In the data rows, zero lies at 4.5, halfway between 4 and 5.
Some points, one per row:
8,5,4,5,5,6,4,5,7,3,8,3
5,6,4,5,5,4,5,6,4,5,5,4
4,3,7,3,4,5,5,4,5,5,4,6
1,4,4,4,4,5,5,3,2,4,6,4
2,6,3,5,4,3,8,2,4,6,8,6
6,7,2,3,3,2,5,4,4,6,7,4
8,4,4,5,5,7,3,4,8,4,8,3
3,4,4,4,5,3,6,5,5,6,4,6
5,6,6,4,6,2,1,4,5,5,2,6
8,5,4,4,5,5,4,6,4,4,3,4
5,5,4,5,6,4,6,3,6,7,4,5
6,5,7,6,4,8,3,4,4,4,2,3
8,3,4,6,5,3,4,8,1,4,3,7
2,5,6,5,4,5,3,5,5,4,3,6
19 more points follow, each with its number after it:
4,4,6,4,4,7,2,4,2,4,5,7 0
4,5,4,6,7,4,5,7,5,2,1,8 1
7,5,6,1,4,4,5,6,3,7,3,6 2
1,6,3,4,3,4,6,4,5,6,3,5 3
1,3,2,4,4,4,3,4,3,2,4,7 4
7,5,7,5,4,3,1,7,1,4,3,3 5
7,2,0,3,5,4,7,4,8,5,9,2 6
5,5,5,3,4,6,5,1,4,5,6,2 7
8,6,2,8,7,1,4,3,4,1,6,3 8
2,5,2,3,2,7,5,7,5,3,4,5 9
7,1,1,2,6,4,9,4,9,4,9,2 10
7,5,5,3,5,7,2,5,7,3,8,2 11
5,3,6,7,6,4,3,5,6,3,2,4 12
9,1,6,6,8,3,7,6,7,6,3,6 13
5,3,8,3,4,6,4,6,4,5,5,5 14
3,5,5,3,4,3,3,3,2,5,3,5 15
4,4,5,1,5,4,3,4,0,3,1,6 16
5,7,5,7,4,2,5,7,3,6,2,7 17
2,6,5,3,3,4,4,4,1,6,4,5 18
Which two of these numbered points are nearest to each point below by angle, seen from the average point of the first points? Their numbers follow each, nearest first.
5,4,5,4,4,4,3,5,1,3,1,4 > 16 5
2,7,5,0,0,8,5,5,5,2,4,5 > 9 3
5,7,4,5,3,3,4,5,4,5,4,6 > 17 18
4,5,0,8,6,3,6,4,7,3,6,1 > 8 6
5,3,4,3,7,4,6,3,3,4,7,4 > 10 6
9,2,4,6,6,0,5,2,3,6,7,4 > 8 13
2,5,2,7,5,5,8,5,8,5,7,5 > 10 6
2,4,6,1,3,6,5,0,4,3,9,3 > 7 11
8,5,5,8,4,7,4,5,4,5,5,3 > 11 5
4,4,1,6,5,2,5,4,7,3,6,2 > 6 10
